One turn moves each row of this set onto another row. After a few examples, where does it send each row asked below?
Dumad: [-19   9  -6  10  18 -38  -2  15  -4  16  -7  13  21  19  -5  10  12   1
   4   8 -15  17   8  13   9 -15]
gere: [-29   4  -2   1  33  10   0   6   9   4  15  23  15   9  34 -13  -2  21
 -12   1   6  -8  -2  18  -3  11]
Zod: [-18   4  14  10  17 -17   1  23   8  13   9   1  29  12 -16   0 -20   1
  -8 -11  21 -12   1   2  14   1]
Kog: [-40  35  -8  10  27 -24  -6  16  -3   8  12  11  25   7   5  13  16  19
 -18  25   6  -3 -20  10  -8  -7]
miva: [-11  -7  21 -19  20 -26 -25  22 -17  25   2  19  20  23 -14  -2   0   1
  -1   6 -20 -29  -4  12  -4 -11]
zof: [ -5  17  12  -9  20  -3  -6   1   5  -2  -9 -11  26  24  15 -12  12   5
  13  17  -1 -42 -11  39  -5   0]
Nirot: [ -5  14  19   5  47 -12 -12  14   5   7   5  14  30   2   8  -3  -9  -9
  16   3  -4 -27 -27 -14  -4   3]
pefer: [-36   2  14 -32  33  -8  10   5  -4   9   0  25  20   0  17 -14   3  21
  -6  15 -19   3 -12   6   0   5]
sebe: [-34  23  10 -23  21 -22  -4  30  13   1   4  -6  26  11  -9 -15  14  14
 -12  20  19 -11 -11  -4   1 -16]
lom: [-42  39 -17 -12  22  -7  -3   6   9  12   1   2   3   9  -5  13   7  12
 -14   9  11 -25 -25   2  -2 -10]
Mazus: [-26   7  11 -13  21 -15  17   0  -7  -1  -8   4  33   9  19   9  17   8
   9  -9  -1 -38 -36  40  -2  -5]
nida: [-10  -9  -3   1  19 -13  15  31 -11   3  -9  14  12  31  -9   8  11  -7
  -4   9 -24 -11 -15  29  -8 -14]
tozov: [-13   0  -7  -3  17  11  13  15 -11  17  12  10  10  -9  13 -22  -3  13
   9  10  -1  -9  -4   4  10  -9]
Tusir: [-35  21 -16 -11  19 -30  -9  25   8  10   6  10  16  14  10  -1  37  15
   3  19  11  -6  -7   8   5 -21]
zevop: [-23   5   5 -10  38 -16 -12  19  -5  12  -6  21  26  25   9  20   5   2
 -29 -25 -26 -18  -9  23 -11  -7]
lib: [-31   6   6  -4  34  -8 -22 -26  -2  -8  -9  -1  33  25   2  -2  23  -4
 -15   3  -7 -13   0  14 -11   6]
Tirud: [-14  -2   0   3  22  -7   1  34   8  20  -5  22  34  27  -8 -12  -7  -5
  -2 -17   1 -36  -8  21 -13   1]
kuzu: [-32   6   1  -4  18   6   5  -6 -13   6 -11   8   2  13  26 -15  10   8
 -13   4  -4   8  -1   8   5 -28]
Ropob: [-24  18  -6   5  33 -24  -5   6  12 -10  12   8   7  19  -5  22  -9  13
 -20  -5 -19   2  -9  16  -6   3]
davur: [-25  -6  18   7  15  -3 -15   8  -8  10  -5  14   2  44  -3  12  -4  -8
 -18  -2   6 -31 -12  24  -4  -9]
sonin: [ -5  28  20  -6  33 -22  -8  13   0  11 -15   7  37  13  29  -6   8   3
  20   8 -13 -31 -23  25  -7 -12]
Pob: [-38  16   2   1  20 -19  -4   0  16  20 -12  19   0  29   1  22 -12  -6
  -3 -18   9 -14 -13   4  11  -3]
sogod: [-29 -15   2  -6  31 -16  14  -2 -12  -6  -3   5  45   3   4   9  34  -5
  -2  -8  -3  -4 -13  15   5   2]
faseb: [-23  17  23  -9  19 -10  -8 -13 -16  10 -13 -10  46  12  13  -2  13   6
  -6  -3   2 -36 -12  34  -2  -9]
pel: [ -6  14  23  -2  23 -19  -4   6 -19  -7   5  -7  19   6  19   6   7   9
  10   5  -9 -34 -35  25  -2 -25]
Dor: [-41  14  14  -7  20  -3  -9  -9  -4  23  -4  29   9  11  15 -29 -14  11
   4   9   4 -13 -15  -3  -6 -10]
Zor: [-18 -11  14 -14  27 -19   5   4 -13  -5   2   6  14   1  -4   2  15 -10
  20  -1  -4 -22 -35 -10   7 -17]
zibi: [-27  -3   5 -26  15 -38  -6  15  18   6   4  12  17  23 -23 -11   2   9
  12   1  -6  -9   1   4   6   1]
Rovo: [-10  16  -6  17  36   5 -17  -5  14   6 -12   7  16  27  15  -2  10 -17
  14   9   3 -26  -6   8  -6   7]
tufe: [-34  27   3 -11  22  -6   4  27  10  27  -3   1  24   4   4  11   9   4
 -12  15  30 -20 -10   0  17  -1]

Tirud moves to zevop
sebe moves to lom
faseb moves to pel
Now these:
Dumad moves to Zod
pefer moves to Dor
sogod moves to Nirot

One turn moves each row of this set onto another row. After a few examples, where does it send each row asked below?
Soka: [-14 -13 -22 -21 -10 -35  -5  -1  10  16   1  13   0 -11 -30 -17 -10  20
  19 -16   4   4   6  16 -24  18  -2  10  -9  -4  28  -6 -13  -2  16  -8
   6  11   9]
Roko: [ -5   1 -16 -13  -2  37  21  -2  11  -2 -12  -2  -6   3 -18   5   6  28
  -5   8  -8  -8  -4 -17  -8   2   0 -10  -3  -1  -5  -2 -17   2  -3   9
   7 -16  -7]
kavu: [  3   8 -18  17  -2  -4  -3  13  -5  29 -11   2 -11  24  -8  21   3 -18
  32 -15 -20   7  17  11 -24  -5   8  25 -11 -10  -5   6  -8  -3  34 -12
   1  -6  -8]
Nem: [-18  23 -27  -6   5  25   5  -5  16   3  -3   0  -8  19 -18   6  -4   7
   9   3 -12   0   7  -7 -24  16  15   9  -4  15  -6  -7  -8  36  20  10
  16 -12  10]
Vuro: [  1 -25  11  -2 -15   3   9  -9  12   9 -11   6  -7  18 -20   2  29  32
  19  -4  -5  -2  -2  -6 -12  11 -15   0 -25 -13  34   4  -3  -4  20  -6
   9  14  -6]
Mazi: [  6   7   8  10  11   7   6  -6   5  17 -11  -7 -11   6  -4  17  11   0
  28 -23  12  20  11  10 -44  -9  -3   2  -3  -8   4  -2   3 -13  -1   0
  20 -15 -15]
Movil: [  3  -1   4 -11  -8 -20  16 -29   0   3 -11   7 -20  -5 -16   8   7  14
  14   4 -11  -9   4   5  -6  -6   5  10   4  -1   3 -13 -12 -24  16   2
   3   4 -35]
vum: [-14   4 -19 -22   0  26  -8  13  11  -4  -5  18   8 -16 -16  -6  -1  18
  -9   1   3  -4  13  -1 -12  10  17   7  -1  20  -2   2 -17  13  14  -3
  -6   7  16]
tapob: [  4  -7   0  -6 -10 -17 -32 -15   2  12 -14  11 -13   5 -25  20  12   8
   8  -3  -6   1   9   2 -37   2   1   8  -8  -4  27  -1   2  43  17   6
   1  -2   6]
forit: [-33   5  -7 -16   7  -3  19  -5  -9  20  10   0  13  -7  -9  12  -2  18
  -4  -5   5   5  15   7 -24  15   7  12   0   6  14  10  -6   5  22   2
   0   6  41]
tel: [ -7   4 -12  -1  11   9 -28  -3   7  15   0  -7 -22   0  -6  28   7  -5
   7 -14  -6  27   3   3 -19   3   3   1  -4   7  42  -6   7   5   9   6
   4   0   9]
monak: [ -1  10 -14  -2   2  26  28  17   8  15  -6   0   8  -5 -16 -19  -1  26
   8 -15   9  -8   5  -2 -39  15  12   9   2   2 -18 -11  -6   6  19   5
   6 -10   7]
pesen: [ -5  -8 -20   9 -15 -22   5   0   5  17 -14   3 -13  23 -29  17  -8  18
  20   0 -25 -10   3  15 -20  -5  -4  10 -10 -17   8  16 -21   9  52   1
  14   5 -10]
gefo: [ -1  11 -16  -4  -6  24  26  23  16  10  -7  17   2   7 -30   6   7   5
  13  -5 -21 -27  14  -9  -1  11  11   6 -19   3 -14   3 -14  19  23   5
  -4   2  -3]
mipa: [-33   7 -15  -5  -7   2  42   7  -3   4 -17   5 -14  24 -10  20  -5  -7
  11  -9 -11 -11   5  -2   6  -3  -2   8 -11 -19  11   3 -19  21  18  -5
   2   2   9]
rasu: [ 19  -5   2   0   1 -13   5 -25  12   9  -2   5  13   2 -27  14 -16  26
  13 -14  17   3   3   3 -35  28   3  21  -5  -6  15 -10   8 -17  10   4
   1  -7 -13]
sal: [ -4  -1  -3  -9  -7   2   2   7  12  21  -6   9 -22  13 -19  27  15   9
  10  -2  -6   7   1   0  14   0  -4   4 -16   0  26  12   2 -39   6  -9
   2   4  -1]
bak: [-15  -2   5 -11  -7   5  40   2  -3  13  -1  -9   5   8  -5  11  19   2
  -4 -25 -12 -23 -10 -15 -22   3   5  -5 -19  -7  20   3  -6   1  -3   6
  -2  -8  -5]
gozi: [  4 -10   9  13 -19 -18   4  -8   1   2 -12  -3 -13   7 -11 -20   3  14
   9  -5  20   5  14  10 -43  -8  -1  -5   5 -20   1   4 -14   4  10  -8
  17   0 -16]
budab: [ -3   0 -20  -2  -5 -11  -4  23   1  16   0  14  -2 -16 -25   9 -11  -4
  16 -28  14  15  12   9  -8   2  -3  25   0  -8   9  11  -9 -27  21 -18
  -5   1   6]
vipid: [  4   2  -2   5  -4   1 -17 -11 -16   4  -7  14  -5 -19 -24  13 -22  20
  16 -12  17   7  22  15 -14   3   4  11   9  -6  14   0   4  11  36  10
  -9  23 -10]
Sab: [ 12   8   4   2 -22  -9  -1   0   9  13 -20   9 -14  31  -1   7   0   4
  23  -5   0  -7   5  -7  -2  13  17  14 -21 -16  17 -16  10   9  31   6
 -10  10 -30]
roz: [ -9 -14 -19  -6 -10  -4  -7 -17   1 -13  -3 -16 -12  15 -17  16 -15   5
  11  -7 -21  25   6  12 -15  16   4  24 -19   2  17 -16   1   8  39   3
  -3  18 -12]
Zusi: [-31   7  -4   1  -9  13   1   3   0  -5   3  -2  14  17  -6  32  -1  -3
  14  -9   0 -11  18  14 -25   2  21   7 -18  -3  13  11  -2  38  13  -5
   3   2  20]
ropo: [-15  -2  -8   0  -3   4  28  -3  -5  23 -15   1  11 -10   4   8  -6  17
   6  -7  13 -15   0  -2 -36  -5  21   6  18 -15   6  14 -19   1   0 -16
 -11 -12   8]

budab moves to Mazi
rasu moves to Movil
Now these:
pesen moves to tapob
forit moves to ropo
monak moves to Roko

